One turn sends every row of this set to another row. A few are shown first. Where does it send the rows asked after them?
Pigok: [ 1.13  2.57 -1.17  0.38 -0.31 -2.58 -1.65 -1.71  0.82  0.89  0.04  1.46
 -0.62 -0.31  0.63  0.51  1.65]
raz: [ 1.11  2.63 -0.92  0.51 -0.03 -2.85 -1.15 -1.81  0.94  0.88 -0.23  1.44
 -0.35 -0.23  0.92  0.38  1.81]
pazup: [-0.94  1.91 -1.76  0.31  1.34 -2.75  1.30  1.38  0.78 -0.16  2.93  1.04
  0.42 -0.05  2.02 -0.07  1.37]
foduf: [-0.64  2.45 -1.06  0.27 -0.13 -2.28  0.87  0.75  1.38 -1.36  0.01  1.47
 -3.00 -1.74  1.39  0.76  2.63]
Bir: [-0.60  0.23 -1.21  1.49 -0.93 -2.21  1.68 -0.58  0.90  0.81  0.26  0.59
  0.81 -1.48 -1.29 -0.35  0.97]
Rap: [-0.60  0.22 -1.35  1.41 -1.33 -1.91  1.16 -0.61  0.84  0.79  0.68  0.49
  0.46 -1.53 -1.60 -0.35  0.76]
vugi: [-1.43  1.62 -2.32  0.81  1.57 -2.03  0.84  1.62  0.57  0.36  2.38 -0.08
 -0.88  0.89  0.57 -1.39  0.98]
kol: [ 0.52  1.72 -1.94  0.79 -1.37  0.52 -0.06  0.73  0.41 -0.62 -1.43  0.49
 -0.58 -0.91  1.23  0.01  1.53]
pobi: [-0.70  2.77 -0.81 -0.07 -1.16 -1.73  0.52  0.39  1.29 -0.95  0.73  1.27
 -2.97 -1.40  1.44 -0.28  2.30]
dizut: [-0.73  1.52 -2.15  0.37  1.79 -2.77  0.96  1.75  0.75 -0.50  2.79  1.06
  0.00 -0.29  1.48  0.82  1.42]
sofe: [-0.48  0.02 -1.62  1.35 -1.11 -1.95  0.84 -0.40  0.70  0.54  0.75  0.50
  0.02 -1.77 -1.98  0.26  0.66]
Nuze: [-1.25  1.43 -2.72  0.82  1.82 -2.03  0.37  1.89  0.48  0.13  2.45 -0.07
 -1.37  0.53  0.12 -0.65  0.88]
dag: [ 1.32  1.15 -0.40  0.72  0.17 -2.50  0.76  0.51 -0.49 -1.14 -0.47 -0.04
 -0.09  1.16 -1.57 -0.29  0.53]
von: [-0.78  2.66 -0.64  0.25 -0.16 -2.38  1.40  0.43  1.47 -1.02 -0.09  1.49
 -2.49 -1.45  1.80  0.17  2.69]
maba: [-1.32  1.52 -2.48  0.75  1.47 -1.87  0.42  1.66  0.49  0.21  2.61 -0.12
 -1.23  0.68  0.30 -1.13  0.75]
geku: [ 1.37  1.32 -0.31  0.64 -0.25 -2.36  0.55  0.37 -0.57 -0.99 -0.31 -0.10
 -0.13  1.32 -1.52 -0.60  0.42]
Fite: [ 0.62  1.43 -2.13  0.87 -1.11  0.38 -0.21  0.92  0.41 -0.87 -1.56  0.47
 -0.83 -1.04  1.05  0.55  1.55]
Nusin: [ 1.36  1.11 -0.50  0.66  0.08 -2.43  0.46  0.50 -0.53 -1.17 -0.47 -0.12
 -0.27  1.15 -1.74 -0.16  0.41]
fogo: [-0.74  1.76 -2.18  0.08  0.44 -2.00 -0.01  1.52  0.58 -0.32  3.80  0.86
 -0.43 -0.22  1.15  0.18  0.90]
Tisi: [ 1.26  2.37 -1.36  0.49  0.03 -2.77 -1.79 -1.56  0.80  0.62 -0.03  1.42
 -0.96 -0.48  0.40  1.03  1.73]
pibe: [ 0.60  1.46 -2.16  0.98 -0.64  0.08  0.18  1.03  0.41 -0.99 -1.91  0.60
 -0.65 -1.04  1.17  0.68  1.68]
Veb: [-0.57  2.43 -1.04  0.00 -0.71 -1.91  0.33  0.68  1.31 -1.19  0.58  1.38
 -3.28 -1.67  1.02  0.55  2.32]
telun: [-0.48 -0.10 -1.66  1.55 -0.46 -2.35  1.23 -0.27  0.80  0.34  0.26  0.52
  0.16 -1.86 -1.88  0.64  0.84]
puvef: [-1.33  1.54 -2.32  0.92  2.04 -2.24  1.07  1.77  0.62  0.20  2.10 -0.05
 -0.83  0.75  0.55 -1.06  1.03]
madi: [-0.64  1.44 -2.38  0.27  1.29 -2.43  0.20  1.84  0.57 -0.58  3.37  0.93
 -0.54 -0.54  1.06  0.92  1.10]
Vigu: [-0.65  0.00 -1.42  1.69 -0.39 -2.43  1.71 -0.39  0.86  0.51  0.00  0.57
  0.61 -1.74 -1.54  0.31  1.04]
Nirem: [-0.84  2.79 -0.56  0.02 -0.87 -2.02  1.10  0.23  1.43 -0.85  0.25  1.37
 -2.50 -1.21  1.80 -0.45  2.46]
bog: [-1.20  1.42 -2.53  0.96  2.20 -2.18  0.86  1.88  0.61 -0.01  2.09 -0.11
 -1.09  0.55  0.29 -0.64  1.02]
gem: [ 0.49  1.67 -1.87  1.06 -0.64  0.03  0.55  0.88  0.53 -0.75 -2.00  0.58
 -0.25 -0.95  1.45  0.32  1.89]
roli: [ 0.48  1.70 -1.84  0.84 -1.18  0.27  0.35  0.75  0.55 -0.57 -1.75  0.54
 -0.18 -0.83  1.55 -0.02  1.73]
revib: [ 1.35  1.23 -0.53  0.58 -0.29 -2.24  0.39  0.41 -0.59 -1.02 -0.21 -0.05
 -0.28  1.24 -1.77 -0.35  0.37]
mas: [-0.89  1.97 -1.80  0.02  0.49 -2.18  0.64  1.26  0.73  0.01  3.55  0.95
  0.10 -0.01  1.71 -0.50  1.00]
zoki: [ 1.24  1.22 -0.29  0.77  0.03 -2.45  0.79  0.38 -0.54 -0.95 -0.54 -0.03
  0.12  1.33 -1.42 -0.52  0.49]
Kidit: [ 1.13  2.61 -1.19  0.63  0.51 -3.08 -1.00 -1.65  0.97  0.73 -0.50  1.62
 -0.26 -0.33  0.93  0.93  2.00]
mos: [ 1.24  2.42 -1.32  0.60  0.52 -3.00 -1.44 -1.47  0.93  0.55 -0.38  1.49
 -0.72 -0.50  0.54  1.27  1.92]

revib turns into zoki
Kidit turns into Tisi
And these:
kol turns into gem
bog turns into maba
foduf turns into pobi
Rap turns into Vigu
fogo turns into pazup

